Each named move below is a turn or a mirror, shown by a few rows before and after it. Which moves, in which order, take the first row of each later pair to the second? The first pair is answered.
move D:
[ 27.0   3.1 -18.4 -10.1   4.3  -3.4  23.2  15.3  14.0  -8.4] => [-34.8  -1.8 -28.1   4.7   2.5  -5.3  -9.2  -5.0  -0.2   0.4]
[ 1.3 -3.0  8.3 -2.8  4.9 11.0 -6.9 -9.9 -0.4  5.2] => [ 6.5 -3.1 10.5 -4.1  3.7 11.8 -3.7 -9.3  0.7  4.2]
[31.4  5.8 -0.9 -0.6  3.1  2.9 20.9 30.1  9.5 -0.6] => [-41.1   0.8 -12.1  16.7  -0.5   1.5 -17.5   7.4  -5.9   8.3]
[-17.3  -5.3   7.5 -21.3   6.0  -1.9 -11.2  -0.5   3.0   7.7] => [  6.2  -2.8  10.5 -28.4   5.5   0.0   1.8   5.2   8.6   4.6]
move Z:
[ 24.2  -7.2  25.6  -5.1   7.2   8.2  -2.0  10.1 -25.3  16.1] => [  9.4  -4.6   1.9   1.3   7.9  13.1   6.9  40.6 -11.4  16.1]
[  4.4  -0.2   2.0  16.8 -10.8  -9.1   3.8  17.8  -8.6  17.5] => [ -1.9  -2.3   4.8  16.8 -10.8 -10.9  -4.2   8.6 -14.8  18.0]
[ -5.1  -2.9   8.0  13.9   0.3   6.7  -6.3  -4.2 -16.3   8.6] => [ 16.1  -1.5  12.2   5.3   0.6   6.2   4.7   1.3 -11.8   6.4]
move M:
[ -3.6   4.5  -5.9 -10.2  -8.0  -2.2  -4.5 -14.1   8.8  -7.6] => [ -5.7   3.6  -4.5 -12.7  -6.0  -1.8  -5.6  -7.9  11.2  -4.8]
[ -8.0   3.2   1.2 -16.8  -3.2 -15.0  -5.6 -16.5   9.2  -0.2] => [ -7.2   4.0   1.3 -15.6  -4.2 -15.7  -5.2 -18.3   8.1  -0.1]
[ 18.2  -4.9   5.7   5.8  -9.6   4.1   6.6   3.8 -17.9   0.1] => [ 11.5  -8.0   6.8  -5.1  -7.3   5.3   2.6  18.2 -12.5   4.3]
move S:
[22.9  8.9 -3.1 17.3  0.9 -8.2  7.4  0.3  1.3 -6.9] => [  3.0   5.8   3.4  11.3  -1.4 -12.2 -10.1 -22.6  -0.7  -6.5]
[-10.3  -6.7   9.4  -7.8  13.1   0.6   1.1  -5.2   3.2  17.1] => [-3.0 -2.8 -4.0  5.7 12.8  3.1 15.0  8.7  6.8 14.1]
[  8.2   1.4  11.6  16.8   9.2 -12.1   4.6  15.1 -26.7  12.2] => [-15.8   2.8  -1.3  24.8   5.0 -17.3  -2.0  -1.0 -24.8   7.0]
Pairs:
(2 to 4 moves a pair)
[ -7.0   5.2   1.8  15.0   3.5   8.8   0.9 -13.5 -16.1   8.9] => [19.1  9.3  0.1  4.2  4.5  7.9 18.5 -3.1 -0.7  1.3] | S Z S D
[ -0.9  -3.4 -11.6  13.1 -10.8 -13.6  -0.8 -23.9   9.7 -14.1] => [  3.3 -10.0   7.7 -19.9  -5.2 -16.6  -8.8 -18.0  14.5  -9.1] | S Z S Z
[  9.5  -1.1   0.1 -13.0   4.9   3.3   6.8  33.2   7.6   6.4] => [  8.4   6.9  -9.1 -17.8  -4.5 -11.1   5.1  -8.3  23.1 -12.6] | S D S D
[ -2.0  -0.5  -9.6  -9.6 -11.3  -5.8   7.9   2.6  14.7 -14.1] => [  4.1  -4.1  -1.4 -12.6  -7.2  -0.2  10.0  21.6   9.0  -6.5] | D S D S
[ -1.2  -5.4   0.3  20.3  -1.7   4.8  -6.4 -16.1 -11.3  -4.3] => [-13.9  -2.6 -18.2  13.6  -3.1   4.2  -0.6   5.3   9.1  -7.8] | M Z Z S
[-59.2  -6.7   5.9  -8.1  10.6   5.3 -37.5 -10.6 -20.3  12.5] => [ 21.0   8.2  -5.7  51.0  13.3  21.2  14.7   6.8 -41.2   3.9] | M S Z M
[14.1 -3.7 11.1 -5.5 -7.2 -3.0  5.5  1.6  7.1 -5.3] => [  7.7   0.8   0.9  13.1 -10.9  -2.7   4.9 -11.4   1.8  -8.3] | Z M Z Z
[ 10.8   8.4 -10.2  -0.5 -11.3  -8.1   9.3 -29.5  10.5  -7.4] => [ -0.8   3.1 -12.8 -23.5  -5.7  -7.3   7.3   8.8  25.0  -0.6] | D Z M
[18.1  0.8 -7.8 24.0 -5.0  3.1 12.8  0.3 -2.6  4.7] => [  1.8 -10.2  16.9 -18.6  -3.1  -5.3 -11.4  -9.4   5.0  10.9] | M S Z M
[ 27.9  -7.4  20.5  -4.0   6.0   6.6   4.5   4.1 -13.1  13.0] => [  8.9  -8.2  22.3  -3.5   3.5   2.4 -10.7 -20.4 -17.6  11.4] | S D Z S
[ 28.0   1.9  16.9   4.2  -4.3   1.6   7.0 -13.6  -9.8  -2.8] => [ 15.1  -0.5  20.4   2.0  -4.7  -0.8  -2.7 -24.2 -12.9  -1.6] | S D S
[-25.7   4.9  -4.3  -0.2 -11.3 -16.3 -23.8 -52.0   4.1 -11.5] => [ 53.6  11.5   6.0  18.2  -3.4  -3.9  21.8 -18.7  -4.9 -12.8] | M S M
[  2.5   7.5 -23.6 -11.6   1.3 -17.2   1.9 -12.9  22.6 -23.6] => [-13.3   1.5 -17.0 -22.4   1.9 -18.0 -10.0  -7.3  20.7 -16.7] | D Z M
[-29.3   4.9   7.9 -19.4  -2.6 -10.3 -17.0  -8.2  11.3  -6.0] => [ 16.9  14.5  -2.5  -8.0  -5.3 -11.0  14.7  -3.2  21.8 -19.7] | D S Z D
[ 15.6   4.8   1.5  32.4  -0.1   4.3   6.9   1.3 -13.8  -2.7] => [ -0.2   7.8  -7.7  24.4  -6.0  -4.9  -1.9 -25.3   0.6 -12.5] | S Z S
[-37.0  -6.7   7.9   4.0   1.3  -3.0 -18.1   8.1 -10.6  13.1] => [ 11.6  -0.1  12.8  30.8   2.3   3.4   6.3   1.8 -28.7   8.5] | S Z M S
[ -1.7 -11.6  -5.5 -30.4  -0.4   2.7 -10.7  28.6  20.7   5.9] => [-17.8 -11.8 -14.5  -8.7  -0.1   8.6 -14.9  35.0  10.6  11.9] | Z S D
[ -7.8   4.2 -28.0  20.9  -4.8  -2.2  10.9 -14.8   7.5 -11.7] => [ 14.1 -11.8  20.3 -30.7   6.3   0.5   1.3   9.3   4.6   6.9] | Z S M
[ -1.6  -7.4  23.3   0.7   8.4  15.1 -28.0   2.3 -17.1   9.4] => [ 26.3  11.2 -16.2  19.5  -1.0  11.8   9.2   4.8  10.0 -14.5] | M Z S D
